One turn sends every row of this set to another row. A few are shown first. Where does it send the rows asked after them?
Q467: [ 38  35   3  -8  -2 -22 -42  -3  20 -28 -16   9  23   0 -31]
Q913: [ 31  -7  21 -19  33 -28  12   3  -3   0  -5 -21 -30  -1  -9]
Q863: [  2  10   6  -3  47   2   5  -1  25 -16  44 -31 -16   9 -10]
Q589: [ -8  16   8  -9 -17 -34 -11  20  -2 -28 -19  -5  -1  28  -5]
Q13: [ 29  31  28  13  12 -10 -19 -11  24 -48  21   8   5  20 -20]
Q295: [ 11  31  -2 -39  24 -34 -13 -19   9 -30  32  33  10   5  -9]
Q126: [  2  32   3  13  28  11  12   7 -10 -18  -1 -12  32 -44 -12]
Q30: [ 32  38   6  -5  -6 -32 -29 -12  29 -13 -11  12  23   8 -26]
Q545: [-17  41 -15 -11  40 -26  13   9  -9  -4 -10  -3  26 -28  -8]
Q328: [  2 -27  18 -14   1   1  -3  14  -2   6 -30  -8  -7  -9 -18]
Q731: [ -9  33  23  22   1 -24   7  20  16 -22  -9 -21  17   6   1]
Q527: [  0 -25 -23   1   9 -16  -9 -14  17 -19  26  11 -35  -3 -30]
Q827: [-22  32   6  10  31 -18  32  19  -3 -17  22  14   9 -17  -9]
Q752: [-14  -2 -18 -21  13  21 -32   4  14  -2  -4 -33  23 -14 -13]
Q558: [ 15 -23 -21   6  22   9 -18 -33  13 -21  13 -11 -22 -19 -30]
Q372: [ 17  26   1  -6 -15 -22  -3  39  -4 -24   1   4  23 -38 -10]
Q518: [ -8  22   3 -28  19   4 -31 -37  10 -28   0  11  37   3  -6]
Q479: [  9  27 -24  11 -10  -1 -47  13   5   3   9  -4 -25   0   1]
Q403: [-15  24   2 -28  37  -1 -32 -30  10 -37  -2  15  26  13 -13]
Q370: [ 27 -18 -35 -11  -4 -26 -27 -11   8 -17  13  -5 -25 -18 -24]
Q193: [ -5  26 -10  26  14   8 -28   3  15   1  20   4 -38  14  -6]
Q101: [ 16  36  -3   7  -2 -25  10  33 -11 -16   8  -2  21 -38  -8]
Q770: [ 31   4  12 -13 -16   3  -6  22 -21 -49  16   7  -1 -20 -15]
Q979: [ 17  20 -25   3   8  26 -42   4  -6  -5  23   6 -23 -25  -6]
Q717: [ -2 -30   9 -39   9  -3  -2  10 -19  -6  -7  -3  -9 -15  -1]
Q466: [-14  30  16   4  39 -23  32  20  12 -21  21  20  -3  -8 -18]
Q244: [  0 -14 -36 -12  22 -27 -24 -29  16  -6  -6 -12 -23  -1 -24]
Q813: [ -1  32 -28  -2  37  -6 -26   0   7   9  21  16 -41   0 -11]
Q629: [ 13 -20  19 -33  33  -8   9  -3 -18 -14   9 -18 -21  -7   6]
Q961: [  5  22   9  -5  30  22   2   2  -8 -31   2 -11  32 -47  -9]
Q706: [ 16  16   7 -11  -4   9 -23 -10  17 -23   9  42  28 -18 -37]
Q568: [ 14  17   2 -18  17  13 -31  -8  11 -34   3  40  25 -19 -42]
Q248: [ -7   3 -29 -50  33 -12 -11  15   4  -7  39  -3  -4 -18 -11]
Q438: [ 15  -4  -4   6  -4  15 -12  33  29  -1  19  -2   0 -23 -43]
Q369: [ 31  20   6 -19  34  11 -15 -17 -19 -35 -21 -29  13 -20 -14]
Q832: [-10  39 -10 -29  54 -30   6   2  -2 -11 -11  -6  19 -24  -5]
Q442: [  5 -20 -18  10  -1 -12 -25 -27  17 -23   7 -27 -21   8 -11]
Q184: [  4  29 -29  -4  39  17 -41 -16  -2   4   8  -8 -23 -12  -1]
Q401: [ 26 -16  25  -3  15 -13  11  15   6   8 -18  -6 -25  -7 -29]
Q548: [-11  40  10  22   8 -25  14  17   0 -19   2 -23  21  -4   8]
Q780: [-21  10  24   7  35   0  17   0   9 -26  -6  16 -14  22 -33]
Q461: [ 15  25 -10 -36  52 -25   5   2  -8 -13 -16  20 -10 -14 -41]
Q340: [  6  32   3 -29  24 -38 -18  -6  12 -41  28  32   1  20 -14]
Q854: [ 26  33  28   8  22 -11  -6 -28  28 -34  27  11   8  17 -17]
Q366: [ 22  22 -10  -3  12 -36 -13  24  35   8   7 -32 -11  10 -23]

Q184 -> Q979
Q401 -> Q913
Q13 -> Q340
Now these:
Q518 -> Q706
Q545 -> Q126
Q527 -> Q244
Q466 -> Q832
Q366 -> Q863
Q369 -> Q770

One turn sends every row of this set to another row. A few are shown first. Where does it send the rows asked after them?
Q100: [ -2   3 -29  28  12   1  -8  25 -32   6  21   0  17]
Q122: [ -9  -4  20  -5 -15  18 -23  11 -16  -5   1  34   3]
Q839: [ -1 -12  -3  11  -6 -42   2 -11 -32  18 -28   0  28]
Q533: [ 19  14  -9   1 -36   5   3 -17 -12  -1 -36 -29  -3]
Q851: [ -2 -28 -26  -2  27 -12  19  -4  10  22 -13  17  31]
Q54: [ 20  16 -13 -23 -10  -6 -13   3  30 -13 -11 -45  15]
Q582: [ -5  22 -21 -23  19  -6 -16  23  10 -15 -15  24   5]
Q352: [ 24   8   8 -10 -44   2  -1  -2  17  11   5 -34  -1]
Q35: [ 36 -20   2  16  40  -6  -8 -12  -7  -6 -12  10   2]
Q503: [ -8   0  -4 -43  26   9 -16  -2 -23  -9 -24  10  14]
Q651: [ 27 -11  14 -42   2   3   9  10 -13   3 -27 -35  17]
Q921: [  5  12   7  -8 -12   1 -22  -8  -3  13 -28  24 -25]
Q932: [ -5 -11  -9  21  17 -13 -48   9 -25  16 -23 -18  10]
Q745: [ 24 -18 -26  -4  19  -6  18   7 -28  33  -1  -5  -7]
Q323: [ 18   5  24 -29 -14   0  -8  22  11  -3  16 -36  29]
Q781: [ 21  -3  17  12 -21  28 -30  22   3  -8  -8 -21  -5]
Q782: [ 8  8 -2  9 52  0  0 11  0 21 12 13 28]
Q44: [  5   5 -28  -6 -33 -13  11  33  16 -14 -19 -14  22]
Q942: [  7 -17  18  -8  17  -2  23   9  10  11  39  -9  24]
Q351: [-29   4 -26  23 -23 -22  -5  -1  17   7   8 -19  22]
Q734: [ -8   5 -31 -17 -18  -3   9  -4  -2  -5 -22  31  -3]
Q631: [ 12  -1  -4 -37 -12   1   6  -4   3 -19   0 -41  39]
Q77: [ 21  11   1  -8  12   3 -16  12  12 -43 -21 -22  31]
Q449: [-11  12   1  24   2  -6  -2  -2 -23  50   3   7  19]
Q935: [-20 -21 -12  36  -2  -2 -24  -1   7  23 -12  17  23]
Q775: [ 20   5  19  -8 -27  13  20  28 -20  -7  16 -10  25]
Q628: [ 13 -26   1  20   7 -37   0  25   7   1  -3  24  26]
Q227: [-10   1 -11  12 -16   3  -4 -23  -8  37   7 -36 -10]
Q261: [  3   7  -7  22  24 -24  -8 -23  13  25 -30  10  17]
Q194: [-12  -5  -3   7  19 -27 -23 -14  34 -11 -15 -25  29]
Q28: [ 20  -9  26 -13 -29  21 -13 -11   1 -11  12 -34  17]
Q146: [  4 -21  10 -25  23 -28  18 -22  12  10  -7 -24  30]
Q188: [ 13   5 -18  -2 -39   8  -2  -6  23 -24   4 -27  15]
Q481: [  6 -13  17  14  16  26 -15  -8   3  14  30 -24  -5]
Q742: [ -5 -26  -3   4  32  23 -14  -6 -22  39  -3  -3  18]
Q912: [ -7  11  18 -38  -2  -6  -1  22 -28  19  -5  20  11]

Q261 -> Q851
Q781 -> Q533
Q582 -> Q503
Now these:
Q839 -> Q628
Q352 -> Q188
Q481 -> Q227

One turn sends every row of this set to another row. A few are shown first. Where does it send the rows asked after them?
Q799: [ -2 -14   9   7  19 -35  13 -15 -14  23  10  28]
Q429: [ -1  -3  21   1  19 -13  31 -28   4  23  29  31]
Q940: [-18   6  10   0   3  56  -7 -26   6 -17   7   2]
Q982: [  6 -21  13 -20  19  50   2 -13  -8 -20  15   6]
Q274: [-13  32  -3   1   7 -23  29 -12  -8   4 -25 -25]
Q112: [  0  20 -16  17   2   0  42  -7  -5   6 -35  -5]
Q361: [-26   1  -5  -7   7  13 -31 -13 -13 -30  -8  -6]
Q331: [  0 -27 -12  -6  -9   0  22  -3 -13  23   7  38]
Q255: [  6   9  30 -28   1  17  -7  20   5  -7  26 -16]
Q164: [  7 -13  31  -9  14  10 -17  22   2 -23   2 -19]
Q860: [-16 -34  19   6   8  11 -24  13  11  -8   2  -9]
Q410: [-19 -17  29 -10  11  21  -6  -3  32 -18  26  -8]
Q252: [  8 -19  10  12  25 -14  22 -22 -20  22   6  34]
Q317: [-17   4  -1   3 -11  50 -18  -9 -12   7  -1   4]
Q356: [-32  18  14  -9  -3  31 -12 -21  21 -18  20  -6]
Q830: [ -4 -14   7 -18 -10  33 -11  13 -10  23  21   3]
Q660: [  9  -6  40  -9  14  30  -3  13  14 -20  14 -15]
Q834: [  0  -3  14  -9  30 -24  28 -34  -6   5  26  30]
Q795: [ 15   1  21 -32  16  16  -9  12 -15 -27  12 -14]
Q250: [-14   1   6 -42  -4   7 -13   6  -3   0  35  -4]
Q339: [  3 -17  22  18  26  -6  29 -27   1  20  14  33]
Q474: [ 22  -5  25 -18  11  39  -3  13 -14 -12   8  -8]
Q197: [ -4  34  -6   7   2   5  54 -16  14   3 -15  -7]
Q110: [ -1 -23   1 -28  22  15 -16  -5 -21 -32   5  -1]
Q672: [ -3  17   5  24   9   6  37 -14  -4  12 -35 -18]
Q157: [  0  22  -7  20   3  10  49 -11   9   5 -28  -4]
Q439: [ -6 -29  -8 -16  18 -23  20 -20  -3 -27   4  30]
Q483: [ -3  38   5  -2  13   8  50 -29   1   0 -14 -18]
Q497: [ -9  -7  -7 -32  -2 -15  30 -17   3   0  30  33]
Q666: [ -6 -12  15   3  30 -39  17 -26  -3   3  15  25]
Q256: [  4 -35   1   3  12  17  36 -22   4  -6   5  40]
Q645: [-15 -21  13  -1   0  -4  34 -16  34   1  25  30]
Q133: [ -2  21  -6  10  11  -8  31 -13 -20   6 -37 -19]
Q196: [ 11  -4  26 -14  -2  19 -14  29  -8   4  10 -15]
Q994: [ -6  35 -10  -2   7  -7  50 -19   9 -10 -16  -8]
Q219: [-28  -5   0  12  -7  23 -33  -1  -5  -3 -10  -5]
Q889: [-10  29 -13   3   8 -20  40 -12   7 -12 -25 -12]
Q291: [-13  34   6   1  16 -14  39 -24   7  -9 -18 -24]
Q266: [ -7  24 -16   9   1 -18  36  -4  -2   2 -32 -11]
Q797: [-29  22  -3 -26  -3  15 -22 -17  -5 -21  15  -6]
Q26: [-16 -36  -2   7  -1 -29  11   1  11   3   0  26]
Q42: [ -5  31   8  13   3  12  46 -18   3  20 -19 -17]

Q497 -> Q439
Q799 -> Q252
Q196 -> Q474
Now these:
Q940 -> Q356
Q42 -> Q483
Q410 -> Q250
Q112 -> Q157

